runs of hidden systems
run 1, bome (11 x 22)
[[ 24  -1 -39   5  42  48   6  13 -52  23  -2   0 -16  27  19  13   4   7
  -30  38  -9 -41]
 [-17  19 -46 -15   2  21   3  17 -51 -17  -3  19 -60  30  36   0  12  -7
   36 -30   3  10]
 [-18  -4 -11  20 -30 -33 -43 -23   5 -16   7 -19 -71 -31   9 -22  13  -8
   13 -47   2  19]
 [ 15 -40 -14  23  -6 -50 -46 -28  59 -20 -19  11  23 -11  -6 -34 -28 -14
    3   0 -19   0]
 [ 17 -11  34 -25 -18 -12  21  -4  57   0 -39  25  50  28 -15  -3  -3  46
   10  15  -7  18]
 [ 11 -10  35   7   9   9  58  21   0  34  14 -11  -3   8 -59  33  25  38
  -20  32  15  -6]
 [ -8  -9 -10   2  55  28  27  68 -44   7  21  -2  -6   1 -26  15 -13 -43
  -21   7  -1   5]
 [-47  31   2 -13 -10  32 -14  25 -33 -37  34 -11 -13  -7  45  18 -18 -37
    4 -15  -8  46]
 [-37  26 -10  27 -45   0 -46 -55  19   7  41 -20   7 -19  29  -8  10 -34
   -5 -23  16  -5]
 [  9  -5 -24  -9  -1  -9 -47 -40  36  28 -40  13  42  -7  33 -28   8   0
  -31   2  -4 -52]
 [ 25 -16   2 -30  -3   3   7 -23  -2   2 -37  44  -3  32  18  19  17  73
   10  29  -9 -39]]
run 2, rurad (11 x 22)
[[-13  27 -24 -32  29  -2  28  14   6  41  17 -47  17 -44 -12 -15   1 -34
  -42  31  14  17]
 [-39  31 -12  13   7 -39 -12  47  34 -30 -16   2  56 -22  36 -19  11 -29
   -9 -20  -7 -25]
 [ 18  21  63  43 -13  19   2  35 -28 -49 -14  11  21  24  11  15   1  20
   25 -36 -11 -10]
 [ 40 -15  16  41 -26  13 -10 -68 -20  -8  32  -2 -18  21  -6  27  -1  43
   16  33  -4 -22]
 [ 10 -24 -67 -34  -1  12  -4 -51 -20  48 -11  20 -48  19  13 -10   4  -6
    9   5  15 -12]
 [-26   9 -15 -71  55  -7  14  36  -8  18  -2  -6 -36 -35 -20 -16  12   3
  -24   8   5  28]
 [-44  11  18  26  10 -33 -30  39  55 -25  23 -25   8 -38 -21 -24   9 -23
  -20 -25  -7  23]
 [ 39  -9  32  55 -23   6 -11  17  -6 -27 -30 -10  43   9   8  -9 -42 -43
   10 -34 -15  10]
 [ 50   7  21 -10 -26  13  19 -50  -8 -16 -12   8  42  28  24  15 -26  42
   26  47 -12   3]
 [-14   4 -19 -34 -34  -7  27 -54   5  45   5  28 -14  14  -4  17  43  29
   24  -1  36 -29]
 [-38 -24 -20 -27  31 -13  27  34 -42  19  27  16 -47 -31 -23  31  10 -28
   -7  -6  19 -15]]
run 3, bome (11 x 22)
[[ -7 -18   5  42  -1  17  25  58  -8 -35  10  23  29  42 -10  22 -33 -43
   24 -10 -13  18]
 [-31  12  31 -10 -61  33  17  12   6  25  -5 -40  -1 -10  14  22  -1 -31
  -22 -29  10  54]
 [-31 -22 -33  -7  -6  -9 -14 -40  19  37  44 -14  11 -36   5  22  -9 -36
  -45  45   7 -16]
 [-28  13  -9 -62  39  24 -36 -12   7  12  -1  58  41  14  18 -14   7  -2
   -1  -7   2 -26]
 [  3  28  32   3   2  37 -36 -21 -17 -12   9  -2 -41  20  15   8  40  77
   -9   1 -11 -17]
 [ 32 -14 -49  76   9  10  -7   6  -7   5  -3  -3 -35  46 -12 -18  13  -6
    8 -11  -2 -35]
 [ -2 -23 -34 -14 -24 -15  10  47  12 -12 -71   3 -31  14  33 -15 -10 -12
    9 -30 -16  34]
 [-31 -46  15  -7 -51 -51  13 -25  30 -12  23   6 -35 -27 -20  36  -5  11
   16  11   3  31]
 [ -2 -34  27  -6  30  -5 -19  -8  40  27  16  21  38 -11 -70 -23 -18 -31
  -12 -13  11  11]
 [ -1  18  34 -27  32  43  -7  29  20 -13  -2 -11  38  15   2   2 -13  33
  -39  49 -30  31]
 [-31  39 -10  34  -8  34  38  19  -8   4  53  -2  12  41  -1  35  34  10
    6  22  15 -19]]
run 4, Ziz (11 x 22)
[[ 14 -26 -26  29 -27   8  -9  15  -6  21 -45 -46 -48  -7  34  12   8  11
  -54  13 -19 -12]
 [ -2 -29 -26  18  14 -17 -29  37  29  16 -40 -17 -55 -10 -17 -41  14 -11
  -28 -37  -8  12]
 [ 32 -22  27 -21  37   3 -20  17  22 -10 -36  13 -21  10 -47 -47 -14  21
   10 -23 -15  46]
 [  4 -19  12 -21  12  14 -11  -5  51 -24   0  31  24  45 -18  -7 -23  42
   11  40 -25  40]
 [-28 -15  -6  -9 -24  42  41  22  29  20   8  27  29  62  -8  38  -3   2
   -2  31   0  20]
 [-16 -25  18   9 -34 -18  74  44  -1  21  -9  -8  10  -7 -17  58  11  -3
  -16  16  12  -8]
 [-46   3  39   4   5 -33  12  66  -6 -29   9 -15 -19 -51  -4  32  23   5
  -26 -12  -6  -5]
 [-11  15  53 -11  40  34 -40  30 -27 -12  15 -26 -24 -36  -5   4   7  19
  -51  -4 -18   9]
 [ 30   2  -9  15  50  36 -39   6   4  11  -8 -22   3   6   5 -22   3  29
  -60  44 -28 -23]
 [ 21  -1 -46  21  13  27  -5  20  20  23 -46   9 -20  59  10 -27  34  37
  -15   2 -10 -30]
 [ 26 -51   5  23 -38  -6   7   4  16   8 -52  20 -47  39 -16   5  11  35
   16 -27  -5   1]]
run 5, gef (11 x 22)
[[ -4  38   8 -31  -2  19  -3  -7  45  35 -18 -44 -17  -4 -13 -40  33  38
  -29   2   4  41]
 [-11   3   5  58 -36 -62  -1   8  46 -34  -1 -24 -18 -16  -5  -6  27  28
   12 -10  -4  -5]
 [ -4 -22 -12  35  -5 -20   9  44  -6 -36 -16  46  24  27   8   3 -19 -44
   41 -42  -6 -15]
 [ 27 -47  24 -38  -9  40  10 -14 -40  10 -18  27  13  15   2  32 -55 -24
    3  10  -8  28]
 [  6  17 -11 -16 -14  36  29 -48  -1  50  34 -32  18   4  -1  22   5   9
  -31  59  13   2]
 [ -3  39  13  30  32   3   0  34  22  18   0 -30   5  -7 -22 -20  55  37
  -44   3   4 -38]
 [-28 -19  16  36  19 -23 -60  25  13 -56  17  28 -40  -7  -6  -2  12  18
    5 -27 -21 -14]
 [  6 -11 -40   0 -14  15 -39 -30 -13 -18  -4  32 -11  33  31 -25 -33 -43
   46 -34  -5  21]
 [ 50  -6 -19 -45 -22   6  26 -31 -10  27 -62 -21  17  -2  35 -12 -32   1
   -5  28  -8  23]
 [-24   7  -6 -21 -28 -30  58   4  16  26  -2 -11   7 -18   9  44  35  35
  -21  44  14 -28]
 [-40  -6  22  30  13  -9   3  41   9  27  17  13  -2 -14 -47  10  39 -25
  -21 -47  24 -38]]
run 6, rurad (11 x 22)
[[ 24 -21 -21 -72  -5  30  17 -12 -30  24 -48   4 -16  10  31   5 -29   3
   -6  23  -9  35]
 [-49  24  26 -55   7  -9   3  -8  45  29  23  -8  15 -34 -20   1  33  28
  -32  18  15  14]
 [-34 -19   8  37   2 -24  -9  33  14   8  12  22  32 -18 -26   3   5 -65
   -6 -53  16 -33]
 [ 23  -4  10  31  21  29  13  43 -28 -52   9  12  31  38   7  16 -45 -14
   17  24 -28  18]
 [ 22  43 -15  28 -35  28  15 -40  24  12   4 -30   3  48  14 -11  26  49
   11  30   3   6]
 [ 21 -16 -29  -7 -13 -29  24 -17 -30  47 -39  -4 -30 -26  14   9  30   6
  -11 -10  23 -60]
 [-45 -30   1 -47  28 -11 -30  33 -14 -35   7  34 -42 -25  20  31  -4  18
  -18  12 -23   3]
 [-29  13  36  19   5  50 -48   7  29   7  33 -16 -14  15 -34 -22   9 -11
  -21 -36  -2  44]
 [ 63 -16  -3  42  26  -6  -1 -14   3  21 -14 -26  45 -11 -30 -34 -34 -41
  -19  12  -1 -16]
 [ 17  -4 -32 -29  -2 -30  16   0  33 -26 -45  35  36  29  31 -15 -16  26
   33  30 -19   2]
 [-15  10  42 -19 -47  -1  51   9   4  17 -11   3 -27  12 -20  26  42  45
   22 -28  23  18]]
run 7, gef (11 x 22)
[[ 34  31  12  38   2 -36  49  33 -20 -24  -8 -55  30 -33   3  -3 -15 -13
    0  18  -4  -2]
 [-29  22  49 -12  18   2  21  44 -41 -50  25  30  24  -8  11  44   4  11
   18  -2  -3 -14]
 [  8   7  44  -6   8  31 -26 -52 -52  11  45  18   1 -13 -23   6  -7 -18
   18 -33  23 -11]
 [ 36  25 -21 -15  58  -8 -20 -41  -7   0  27 -27  18 -30 -10 -48 -21  -3
   -5  41  -2   5]
 [ -3  53 -18 -37  36 -19  21  19  -4 -28  -2  -5 -36   0   8 -26  33  60
   25  16  -1  13]
 [ -2   7   6  14 -25 -41  10  -3 -41 -15  -4 -10 -65 -35   3   2  23  -2
   33 -53  19 -11]
 [-11  -5 -20  -9  10 -37   3  12 -27 -16   5  -5  23 -51  20  -5 -41 -80
    7 -16   4   6]
 [-19  27  33 -81  13  17  28  11  -2   1   3   8  39 -14   0   3 -20  -7
   11   7   7  54]
 [ 10  25  53   1 -23 -13  36 -45   5  18  38 -27   1 -21 -48   5  20  29
   19   2  30  19]
 [ 22  22  -3  59  44 -39  22  26  -6 -27  36 -19  20 -17 -42 -23   3 -15
   16   7   5 -24]
 [  6   7  19  -9  51  18  -2  51 -52 -59  11  24 -23  12  -4   2 -20   9
   27  -7 -19  23]]
run 8, Ziz (11 x 22)
[[-47   9 -26 -20 -14  44 -66 -29  24   2  24  13 -14  23  35 -14  -4 -20
   -8 -13  -9  33]
 [ 48 -33 -23  -8   6  20  33 -29 -12  64 -12 -10  18   8 -36 -11 -29 -43
  -10  16  18   5]
 [ -4  15 -40   1   9 -77  42  19  31 -26 -10  13  16  -8  -3 -19  14  11
   43  13   7 -15]
 [-38  31  52 -15 -27  22  -4 -12 -12 -17  35  22 -20  11  -9  15  26  18
   42 -51  20  22]
 [ 23 -33  40  24  -9   8 -12 -32 -27 -14  31  -9  35 -26  -3  40 -51 -25
  -19  36 -12  -4]
 [-26  42 -64 -11  16  -1  11  34  -4  -4  -5 -23  25  -9  58 -12  -1 -37
  -21  24  -8  -8]
 [  4  29  10 -20 -12   4  12 -32  -4  63 -15 -21 -25 -19 -18 -19  54  20
  -11 -35  38 -23]
 [ 23 -38  13  43  31 -43 -40 -17  -8 -34  17  35  -5 -16 -31  -5  -7   4
   18 -12  -7 -52]
 [ 11  27 -20 -17   8  35 -16   6 -42 -49  -8  10 -20  35  51 -13 -27   3
   37  -3 -22  39]
 [ 12  -6 -14  -3 -60  17   0 -67  34  44  -1 -39  -2   4  10  -1  -6   4
  -18  28   6  32]
 [-19 -23 -40  34   9 -33  14  23  31  21   7  19  31   3 -33 -17  -2 -68
    7 -26  19 -22]]
run 9, Mibo (11 x 22)
[[  2  -7  15 -17  10  -6  14 -34 -19  57  18  10  12 -31 -48  -6  10 -41
    3 -37  43 -25]
 [-21  -3  12 -77  34  48  -8 -15 -28  28  27  28 -10   0 -18   8 -12 -13
   -2  -3  12  32]
 [  7   4  -4 -42  35  45  -5  17 -27 -31  -5  33  10  38  32  16 -23  32
    4  43 -30  12]
 [ 36 -17 -21  37 -16 -10 -17   6 -13 -56 -34   4   4  24  55   5 -33   8
   16  22 -37  -9]
 [  6   8 -12  72 -52 -21 -39 -24  11 -19  -5 -34 -24  -7  33 -14  13  -9
    0 -30  -6 -16]
 [ -5  28 -10  22  -7  -6 -15 -23  27  54   3 -45 -23 -22 -20 -32  53   7
  -35 -19  23 -21]
 [-12 -17 -18 -45  48 -15  13  15  30  48  -1   1 -18 -21 -59 -28  18  -1
  -25   8  18  12]
 [-29 -32  27 -38  35   0  14  51  16 -23   7  47   1  15 -45  15 -14  10
   12  -1 -10  37]
 [ 11 -15  54  24 -17  25  25  25 -12 -39   6  22  46  34  -4  47 -30  11
   15  18 -19  10]
 [ 17   2 -12  45 -56  12  24 -26 -20   2   3 -16  46  15  40  29 -26 -43
    9  12   3 -14]
 [-30  25 -42  -4 -34  -8 -15 -37 -15  26   4 -10  -1 -27  56   3  21 -39
   -8 -21  21 -40]]
run 10, fuvu (11 x 22)
[[-15  14 -25   9   7  -3 -47 -32   0  12  33 -46   5 -52  21 -21 -14 -52
  -40   9  -2   3]
 [-11  39 -10 -77  54  -3 -26   5  -5 -11 -17  18  14 -23  30 -36   6  19
   -4   5  -8   0]
 [ 25  10  15 -15  39  -5  29 -21 -19 -20  40  26 -11  17 -46   2   6  51
   46  33   8   3]
 [ 50 -35 -15  27  -6   9  23 -19 -36  13  -4   7  -4  22 -30  -9 -42 -53
   38 -20  13  16]
 [ -1 -33  -1 -36 -60 -29  21  -9  16  11 -54 -16 -10 -27  27  11 -25 -18
   -2  -9  -3  43]
 [-53  31 -23 -12 -29 -28   7 -31  11  12  47 -32 -27 -41  19  15  34   4
  -11  20  20  -2]
 [ -8  42  12  -5  55   0 -36   0 -41 -13  32  -9   6 -47   0 -28   5 -33
   -5 -32   9 -23]
 [ 21   0  24 -45  44  10 -22   1 -10 -52   0  28  13   7   3 -14 -43  25
   24  22 -30  40]
 [ 37  -3 -21 -19 -14  32  49 -46 -16  31   9   9   0  49 -15  11 -12  16
   36  36  16  19]
 [ 40 -35 -13  12 -24 -47  37 -24 -12  41 -33 -18   6 -37 -19  -1 -14 -42
    3 -13  23 -24]
 [-44 -20 -33 -16 -26 -59 -19   5  11 -30  -7   0 -50 -44  36   5  -1 -14
    8 -12  -8  15]]
run 11, fuvu (11 x 22)
[[-15  37  62 -14 -39  51  25  25 -27   1  -7 -20  12   7  25  39  13  17
  -13 -17   3  22]
 [ 22   6   8  50   0  -2 -15 -27  16  -8  31 -36  49 -18   4  10 -15  -1
  -37  59 -15 -27]
 [ 10   4 -58 -12  23   7 -29   0 -10   3 -42  37  17  22  54 -22   5  -9
   -1  -7 -10 -55]
 [ 12 -25  46 -14  -1 -13   9   1 -11 -11 -20  31 -38   3 -21  28  30  77
    9  -3   0 -25]
 [ 13 -40 -14  65  -5  25 -20 -11  -1  11  37 -19 -52  24 -41   5  -9 -19
   -9   2  -4  14]
 [  4   1  -5 -22  -8  26 -13  29  23  36 -64 -27   1  -1  14 -39  -3 -31
  -36 -40  -4  35]
 [-38  30   4 -13  -2 -41  16  10  69 -10  16 -12  15 -11 -12  -9  35  50
   -8  33  -2  13]
 [-24  35 -17  41  27  10   0  14  -9  -4  49  25  24  27 -21 -13  22 -37
   30 -33  23 -31]
 [ 10 -25  63  -7  -1   9  -4  39 -13 -33 -31  31  46   2   0  20 -38 -15
    6 -29 -20  12]
 [-13 -22 -17   6 -42  23  23 -12  14  -3  18  -2   8  34  26  54 -17  20
  -14  69 -17  16]
 [ 21  15 -25  24  -8  12  22  -3 -36  53 -24 -29   8 -12  21   7  27 -20
  -34  -8  20 -65]]
run 12, Mibo (11 x 22)
[[-20  29 -64 -35   8 -25 -21 -24   0   4   7 -31 -49 -37  37 -32  12  -7
   -5  11   3  14]
 [ -5  30   3 -22  48 -28 -19  29  11 -25 -17   7 -38 -12  -9 -42  41  57
    8 -16  -6  -5]
 [ 52 -25  47  16  22 -23  11  14  11 -24 -18 -19 -17  -9 -56 -20 -20  34
    7   8 -16  37]
 [ -5   5  12  26 -39  13  39  19  29  -9  16 -30  -2  27 -26  -1 -18 -18
   22  -4   1  77]
 [-35  33  11  -5 -48  -3  61  34  13  16  -9 -26  33  -6  25  39  25   0
  -16   9  13   3]
 [-11   7 -13 -13  11 -63  44  -4 -19  -2  19   6  36 -52   1  22   1 -24
   11  21  21 -46]
 [ -1  13  19 -28  18 -17  -6 -22 -46 -12  15  35   5 -24 -10 -15  -7 -33
   52 -56  25  -8]
 [ 25  26  50 -48   4  50 -21 -43 -48   0   8  -9 -14  -7   9   0 -15  25
    4  -4  -1  31]
 [ 32  28 -49 -22  18  28  11 -17 -15 -11  -2 -24 -16  29  33 -20 -18  25
   12  57 -17  35]
 [  1   6 -45   5 -17 -35   4  38   6 -39 -54 -14 -39   1  54 -18   4  19
   12  -5 -25  11]
 [ -1  12  29  54 -11 -56 -15  12  15 -40   9 -39 -32 -46  -9  -7  24  30
   -6 -11  -8 -12]]

runs to name
run 13 (2 x 22)
[[-23  54 -10  -5 -35  13  26  18 -31  14  -5 -52 -12 -25  51   6  18 -29
  -14 -23  15  12]
 [-12  36  28   4  11  -8 -34  -5 -38 -28  16 -18  24 -54  49  14   6  -1
  -28   4  -8 -45]]
  rurad
run 14 (2 x 22)
[[-28  25 -18  -4 -28  62 -42 -24  21  20  18 -24  -7  27  30 -17  -4 -24
  -18  -9  -3  47]
 [-15  15 -39 -27   7   0  -4   7  39  22 -28   0  11  12  37  -3  35  47
  -42  45 -10 -32]]
  Mibo
run 15 (2 x 22)
[[-61   2 -14  38  -5  -5  -5  52  21  -2  24   1 -45   7  -7  17  51  10
  -19 -20   3 -19]
 [ 20 -24   5  60   8  36 -27  41 -32  -6 -12 -33 -31   1   8   9 -17 -25
  -46  -9 -23  -4]]
  rurad
run 16 (2 x 22)
[[-20  28  -2   1 -44  23 -39 -30   4  11  -8  -9 -46  14  26 -26  29   1
   16 -64  13  21]
 [ 46 -58  13  16  -2  -9 -29 -48   0  16  -6   4  16 -17 -32 -16 -50 -44
   -1 -10  -2   3]]
  Ziz
run 17 (2 x 22)
[[ -1   7  52  20 -43 -11  -2  32 -15 -26 -49 -11 -21 -16  24   8  16  15
    3 -61  -6   1]
 [ 16  23  23  35   1 -12   8 -38  -1   6  57 -60   8 -41 -28   2   0   4
  -22  40   9   4]]
  Mibo
run 18 (2 x 22)
[[-42  -6   7 -20  37  -6   6  63  -2 -42  22  29  39 -11  -1  17 -31 -45
    2   2 -13  19]
 [  2  14  57 -35 -15  56   0 -34 -16  11  24   8   0  23 -24   6 -11   9
   24 -23  13  54]]
  gef
run 19 (2 x 22)
[[ 28  29  29  32  30  32 -31 -11 -53 -21  28 -17 -49   4 -11 -11  18  35
    4 -13  -4 -11]
 [ 37  14 -53  64   0   3 -10  12  -9 -26 -16 -26 -14  29  23 -42 -16 -29
   20 -11 -14   4]]
  bome
run 20 (2 x 22)
[[-12  46  27  12  27 -20 -45   9   2 -71  23  12  36 -16  27 -20   0  13
   21 -12 -17 -13]
 [ 25  10  13 -29  12  -7 -19 -44 -31 -30  -6  51   2  13   9 -20  -8  20
   64 -29   6 -10]]
  gef
run 21 (2 x 22)
[[ 21  50  19  -6  45   4  21  39 -38 -22   0 -36  41 -32   4 -25 -22 -32
   -4  -1  -3  16]
 [ 27  27 -11  -8  -4 -19  14 -16   2 -58  -6   9  38  17  38  -8 -29  27
   46  41 -20  15]]
  fuvu
run 22 (2 x 22)
[[-16  40 -25 -28  23  -6  25  41  53  23 -22 -24  31  -3  -8 -48  18  -6
  -18   3   6  29]
 [-15 -17  56  14 -33 -33  14  26  29 -32  -9   1 -33  -7 -29  17  16  46
   16 -21  -6  32]]
  gef
run 23 (2 x 22)
[[ 10 -23 -30   7 -26 -36  -2 -61  57   6  10   7  31   8   3   2 -10  20
    6  57  -5 -12]
 [-13 -11 -22 -42 -25  11  44  20 -13  40 -47  33 -11  27  11   9  15 -19
   20 -44  24   1]]
  rurad
run 24 (2 x 22)
[[-10  25  -6 -27  39 -48 -44 -16  24 -20   3   5  28 -51   3 -56  -4 -20
    7 -21   1  -6]
 [-30  11   4 -60  29   6  -7 -11  -4 -32  36  59  -2  19  -8   2  -4  22
   53   2   2  24]]
  fuvu
run 25 (2 x 22)
[[ 13  13   8 -20 -30 -49  24 -60  19 -21  11   9   7  -9   1   5   6  53
   47  33   8   3]
 [-56   3  -7  30 -25  18 -18 -12   0 -17  70  29   7  24   4  31   0 -40
   26 -19  12  -1]]
  Ziz
run 26 (2 x 22)
[[-32  10  17   0 -24 -23   5  20  46 -24  12 -30  56 -33  15   4 -28 -33
  -15  18 -12  42]
 [-41  34  21 -48  23  25   8  25  10  39   6   4  54 -21  -6  -3  19 -30
  -32 -19  21  -5]]
  Ziz
run 27 (2 x 22)
[[  6  18 -28   4  10  69 -10  -4   6  39   5  -7 -36  63 -19 -32  19   7
   -3 -12   8  31]
 [-11 -32 -20 -23   8  13   9  50  18  17 -45 -16 -18   1  19  18  -2  18
  -61  38 -26  11]]
  Mibo
run 28 (2 x 22)
[[-57  -6 -44 -46  10  -3 -34 -20 -13 -11  38  31 -15 -21  41  21  -7 -25
   -3  16  -2  -9]
 [-25  57  13 -18  44  49 -15  31 -19   6  24  -6  -3   6 -15 -35  19 -22
   -2 -46  12  26]]
  rurad
run 29 (2 x 22)
[[-35 -35 -10 -20   6  37   1  50  -2   6  -8  20 -65  32 -10  23  12  13
  -15 -10 -11  31]
 [ -3 -12  16  23   9  32 -12  19  24  31  16 -57 -14 -16 -32  -1   0  -8
  -71  23 -11  29]]
  rurad
run 30 (2 x 22)
[[ 11  18  -9 -45  29 -13  20 -14 -22  11  17 -32 -62 -33 -32 -30   2   8
   15   4  14  52]
 [-11  48 -14  12  -9 -41  36  20 -11 -20  20 -59 -31 -41   5 -17   9 -15
   18  -4  12  35]]
  gef
run 31 (2 x 22)
[[  6  40 -48 -38  47 -23  -6 -35  -5  14  20 -19  16 -39   6 -49  -2 -24
    1  21  15  -6]
 [ -6  34   7 -57  32 -36  23  28   6 -12 -20 -10 -32 -32 -11 -32  26  43
   14  -5   4  30]]
  gef
run 32 (2 x 22)
[[  3  -2  16  70 -22 -44 -12 -14  -8 -51  28  12  -1  -5   3  23  10  12
   33  -9   0 -46]
 [ 27 -16 -21   9 -21  35 -11 -32 -59 -12   0  15 -56  40  26  13 -19   0
   36 -12  -5  11]]
  rurad
run 33 (2 x 22)
[[-31  -5 -22 -23  35   9  -2  17   7 -16  49 -12   7 -15   6  21 -25 -10
  -33  73 -22  26]
 [-27  52 -22  20 -10  27 -18  18  43  25 -13 -18  28  27  17 -45  32 -24
  -13 -42   9   1]]
  rurad
run 34 (2 x 22)
[[ 19   4 -39 -25 -30 -20  -4 -54 -32  -6 -16   0   8 -20  59  -7 -33 -37
   30   1   5   0]
 [  5  20  -9 -73   9 -20  50   0  -3  37 -37   0  41 -31  15  -2   5   0
  -10  20  17 -12]]
  gef
run 35 (2 x 22)
[[ 37  29   7   6  -2  56   3 -32 -15  44   2 -42  48   7   7 -12 -18 -28
  -32  17   7   6]
 [-30   1 -74 -55  -4  -9 -10 -19  29  21 -15   7   7  -4  47 -19 -12 -31
   -8  22  -2  17]]
  Mibo
